One vector is turned by the same rotation once a step. Each row is the vector after some number of steps, and that number follows the row.
The counts run from 0 to 332.
[-19 -53 -12   0   1 -21  -3  19  27  14   4 -24 -24 -21   6   2 -35  23
   7  -8  21 -49  38  -5  -8   3  -1  -4  14  -5   3 -26  16  37   5  -9
 -27  -1 -11 -20 -17 -41 -39 -19 -22  14  57 -22  16  21 -33  13 -13  -9] => 18
[ -7 -62 -21 -31  22 -19  -6   4   6  25   2 -28 -25  -5 -11   1 -42  14
  28   4   3 -45  41  12  -2   4  10  -5   7  -5  10 -26  13  33   0 -11
 -50  17 -14 -14 -21  -5 -35 -13   6  -3  46 -28  -4 -12 -30   2  20   6] => 88
[  7 -28 -19 -11  20   5 -14  19  -1 -16  32 -11 -28 -25   9 -12 -10   0
  21  -9  22 -16  22   9   7  30  17  -1  19 -13  30 -61  11  30  -1  -8
 -37  44  10  23  -6 -34 -40 -25 -32  16  32 -28   1  14 -40   2   3   3] => 209
[ -2 -45 -16 -33  12   9 -29  11  -8   9  21  -8 -40 -13  11  -9 -23   9
   8  -4  12 -12  33   8  16  32   8   2  28  13  31 -55  17  24  -5 -10
 -47  39  11  17 -11 -33 -18 -13 -15  11  35 -25 -13   3 -45   8   5  15] => 282
[  0 -23  -5  -6   5  -6   2  12  20  -4 -15 -17 -49 -11 -11 -19 -12   0
   2  14 -21 -25  46  46  -3  29  33  -1   2 -37  36 -34   0  46  13 -19
   2  11 -13  31 -16 -36   4 -11  -8  -5 -13 -30   6 -20 -46  25 -14  13] => 39
[  1 -27 -16   7  21   3 -20  27  15 -18   2 -16 -33 -27  -1   6 -33  -2
  -1  -7 -10 -42  19  22   8  12   9 -35   3 -21  24 -57 -14  49   7 -15
 -25   3   0  24 -18 -49 -34 -17 -24 -10  -2   2  25  -4 -21  16 -28  17] => 107
[ -8 -22   9 -36  -7  13 -23  35  -4  -1  19  13 -36 -15  -5 -16 -14   7
  13 -12   0 -15  31  17  -5  26  -8 -16  30   0  24 -38   4   5  23   4
 -44   2  -2  12   1 -39 -33 -13 -25  11  27 -39  12  -3 -49  37 -20  24] => 287
[-20 -63 -15 -17   0 -12 -19  -1  25   7  10 -17 -49 -14  19  -1 -21  16
  23  -8  15 -11  47  12  -5  19  17  30  35  -4  15 -21  22  18  -6 -16
 -20  14  17  -5 -29 -26  -1  -1   1  12  19 -36  -5   2 -51  30   5   3] => 53
[-28 -40   2 -28   1 -15 -15  10  43  14   0 -17 -44 -17   8  -1 -42  11
  25  -9  23 -31  37  16   2  -6  -9  29  17 -29  19  -9  12  24   2   1
  -9 -12  17  -7 -25 -26 -13 -17 -18  -6  30 -32  17   9 -45  31 -13  -1] => 124
[-10 -20 -28 -22  14 -21  -5  11   9 -15  15   0 -46 -22  10  -7 -28  21
  38   1   4 -54  27  24 -11  -1  15 -27 -14 -29  32 -35  -4  40  -2   4
 -47   4  -4  -9 -10 -17 -30 -20  11  -4   5 -10  36 -12 -39  11   4   3] => 301
[ -3 -46 -14  -6  12   8  -4  -2  12   2  12 -20 -41 -13   9  -8  -1   9
  31 -14   7 -15  40  17  -3  42  28  17  36  -1  15 -43  26  23  -2 -32
 -16  27   7  16 -25 -32  -8  -9  -9  27  12 -42 -13  -2 -49  17  -6  16] => 278
[-11 -28 -11 -25   0 -20  -1  31  18  16   9 -14 -17 -10  -8   0 -33  12
  35   4   9 -34  33  19 -11  17 -15   2  21 -16   0 -18  18  19   3 -13
 -27 -15 -29 -16 -13 -27 -52 -28 -41   6  46 -37  26  -6 -33  16 -24  14] => 93
[-10 -32  -6 -27  -5  -3 -19  36  11   6  13  10 -36 -21   7 -18 -14  -1
  10  11  -6   5  51  18   3  26  -3 -22  20 -12  31 -17  14   9   6  23
 -47   8   4   6 -15 -30  -3 -16 -11 -18  -1 -34  18 -20 -53  46  -6   7] => 291
[-23 -23   6 -27  -4 -22   3  26  17   4   1   0 -46  -8  -1 -25 -28  12
   5   4  -3 -42  53  17 -25   7  12  -9   3 -21  18  -2  -5  14  25   2
 -25 -11 -20  -9   3 -21 -32 -16   6  15  29 -40  28   0 -60  46   2   7] => 154
[  8 -42  -6 -24  17 -14 -24   1  22  14  17 -17 -27 -21  15 -11 -13  12
  14  11  14 -21  23  16   6  31  -6  20  13 -29  26 -49  38  26   3  17
 -41  31   7  -4 -21 -35   2 -29 -45 -10  15 -32 -10  -1 -36  -8  -2 -15] => 132
[  8 -37 -11 -17  11 -20 -21  17   8  -9   4  -4 -46 -16   3 -30 -15   4
 -24  11   3 -25  45  10  -9   6  32 -12   6 -12  28 -39  -4  32   9   8
 -45  42 -10  21   3 -27 -23 -13  16  10  29 -13   8  11 -50  18  29   0] => 148
[  6 -15 -11 -14  17 -20 -17  20  21 -20   1 -14 -47 -25 -12  -6 -27  -3
   5   8  -3 -42  33  33  -6   4  25 -12  12 -35  22 -37  -3  41  11   0
 -11 -10 -15  14  -2 -36 -40 -12 -29 -14   1 -10  35   3 -14  21 -27  14] => 331
[ -5 -24 -23 -20  12 -29  -9  17  19  -9  14   5 -51 -34  17 -19 -22  22
  25  11   6 -42  32  19 -10  -7  21 -18 -17 -36  33 -34   0  34  -2  23
 -46  18  -6  -5   6 -14 -36 -32  -9 -16   5 -14  32  -3 -37  11   8  -3] => 300
[-16 -41 -11  -5  15  14 -17  38  17 -24  27   0 -40 -29  14  -2 -18   7
   3 -22   9 -17  21   1   8  19   5 -29  30  -2  12 -45  -1  30   1   3
 -37  18  22  13 -18 -52 -31 -22  -4  15   8 -20  19  13 -47  29 -16   2] => 213
[  3 -36  -9  15   2  -7   1  32  26   5  15 -29 -20  -9   3  -1 -13  -6
  20 -16  -1 -32  34   9  -9  30  13 -11  10   0   4 -36   1  43  -8 -25
 -20  -2 -23  -3 -20 -54 -28 -18 -21  43  42 -16   7   7 -46  17 -16  25] => 244
[-14 -27 -19   4   1 -22  41  25  23   4   8 -11 -28 -10   7 -11 -15  12
  42  -2 -11 -23  43  22 -13  14  21  -8  -8 -33  26 -15  10  30  -6 -21
  -9   2 -17  -3 -19 -17 -26 -32  -4  21  14 -46  12 -24 -61  21  15   3] => 306
[ 11 -46  -6 -29  17 -23 -16  -2  34   7  26 -25 -42 -21   7 -11 -11 -11
  33   8  14  -4  37  24  -3  38  13  38  34 -22  16 -24  23  23  -1   3
 -23  12  -5  -6 -24 -29   2 -17 -31   3  18 -43  -1  -6 -40   8  -6   1] => 129
[  2 -34 -14  -8   9  -8 -11  21   3  -3  -1   6 -39 -31  13 -26  -3  22
   7  15  -4 -23  41  19  -3  28  23 -27   0 -22  31 -50  25  26  15  25
 -39  38   0   8  -4 -39 -16 -19  -5 -23 -22 -27  12 -19 -41   9   8 -19] => 71
[ 23 -34  -7  -9  10 -22 -32  31  12  14  -9 -21 -21 -17 -20  -9 -25  -6
  -4  28 -14  -6  46  25  12  13  13 -17  21 -22  17 -37  23  33   8  19
 -34  23 -23  12 -10 -36 -27 -12 -40 -39  19 -26  20  -9 -18  10 -11  -2] => 326
[ -4 -53 -35  19  11 -29  20  12  24   6   8 -26 -30 -20   5 -10  -8  12
  40  -2  -5 -23  52  15  -8  16  33  -6   3 -20  14 -20  22  37 -21 -16
 -25  28 -11  -8 -28 -24 -32 -15   4  13  25 -26   8 -11 -46  13  33  -5] => 308
[  5 -18  -1 -26  20  -6 -22  28   5   1 -13 -10 -31 -18 -25  -1 -40   6
  -4  19 -14 -42  32  32   2  10   1 -29   1 -36  28 -42   3  41  25   7
 -27   0 -10  20 -14 -37 -29 -16 -34 -29   9 -19  26  -7 -18  12 -33   9] => 329
[-35 -35 -11   6   2  -9  22  26  16   4  -8  -3 -43 -10  -5 -21 -19  23
  21  -5  -9 -32  55  13 -16   4  23 -19   6 -23  16  -5  17  23  11 -11
 -12  11  -8  -1 -10 -27 -40 -15  16   7  20 -44  22  -8 -57  42  14 -15] => 82
[  2 -47 -22  15  11   7 -25  17 -10   2 -14 -11 -23 -23  -5  -7 -23  26
 -12   3  -5 -33  42  11   0   8  20 -22  15  -4  20 -56  25  51  13  -5
 -20  32  -7  22   0 -48 -37 -16 -25 -18  18  -8   3   4 -21   6 -12   6] => 178
[ -2 -34 -21  -9  -4   2 -24  38   9  -6   6  -7 -45 -18  -7  -8 -29  -3
  -4  -1  -9 -17  43  24   4   5  19 -15  17   4  26 -29 -20  38  -8 -22
 -16   1 -12  30  -2 -41 -42   5 -15  -5  23  -9  26   1 -37  35 -15  46] => 183
[-21 -22  10  -6   9  20  -1  47   9  -8   8   0 -31 -13  -1 -12 -14  -4
   1 -17  -1 -12  45  14  -2  26   7 -27  24 -13  18 -34  12  11  24   0
 -22  11  17  18 -13 -51 -31 -28  -9  12  14 -40  22   3 -63  45 -19   1] => 215
[  7 -29  -3 -49  -1  -6 -23  15  -3  19  13  -1 -23  -8   7 -16 -20  11
  23   7  20 -13  28  10   5  30 -10  17  27 -13  38 -38  27  16   4   6
 -50  26  -3   4   5 -25 -19 -18 -45  -2  41 -41 -10   1 -41   8   0  11] => 59
[ 10 -44 -12 -34  27 -11 -24 -14  15   0  17 -23 -35 -22  12  -1 -15   6
  18   3  20 -28  17  15   9  32   7  12  14 -25  18 -53  24  32  11  12
 -48  29  13  -2 -23 -36  -5 -20 -41  -2   5 -20  -4   5 -30 -10 -18 -10] => 133
[-22 -35  -8 -31   9 -14 -19  13   6  -5  -1  -4 -54 -21   4 -17 -33  19
  -6  -2  12 -48  42  11 -23   2  23 -21  13  -8  16 -20  -7  28  17   3
 -42   1  -7  -1  -2 -24 -32  -7  24  12  24 -14  26  16 -44  35  -1   3] => 152
[-10 -33  -5 -18   1 -22 -36  17  20 -10 -12  -6 -55 -23  -1  -8 -34   6
 -15  13  -1 -30  45  22  -9   1  14  -9  20 -13  23 -20   2  30  11   9
 -15 -16  -8   8  -2 -45 -21  -6 -18 -16   9  -8  42   9 -28  37 -34  11] => 258
[ -1 -44 -17   3  31 -21  16   6  17   3 -11 -37 -33 -20   1 -12 -11  10
  15   0  -1 -51  46  16 -19  10  43  -9   3 -34   4 -27  14  43  11 -11
 -13  27  -9  -2 -17 -12 -27 -18  16  15  15 -33   8  -2 -35   5  17 -25] => 11
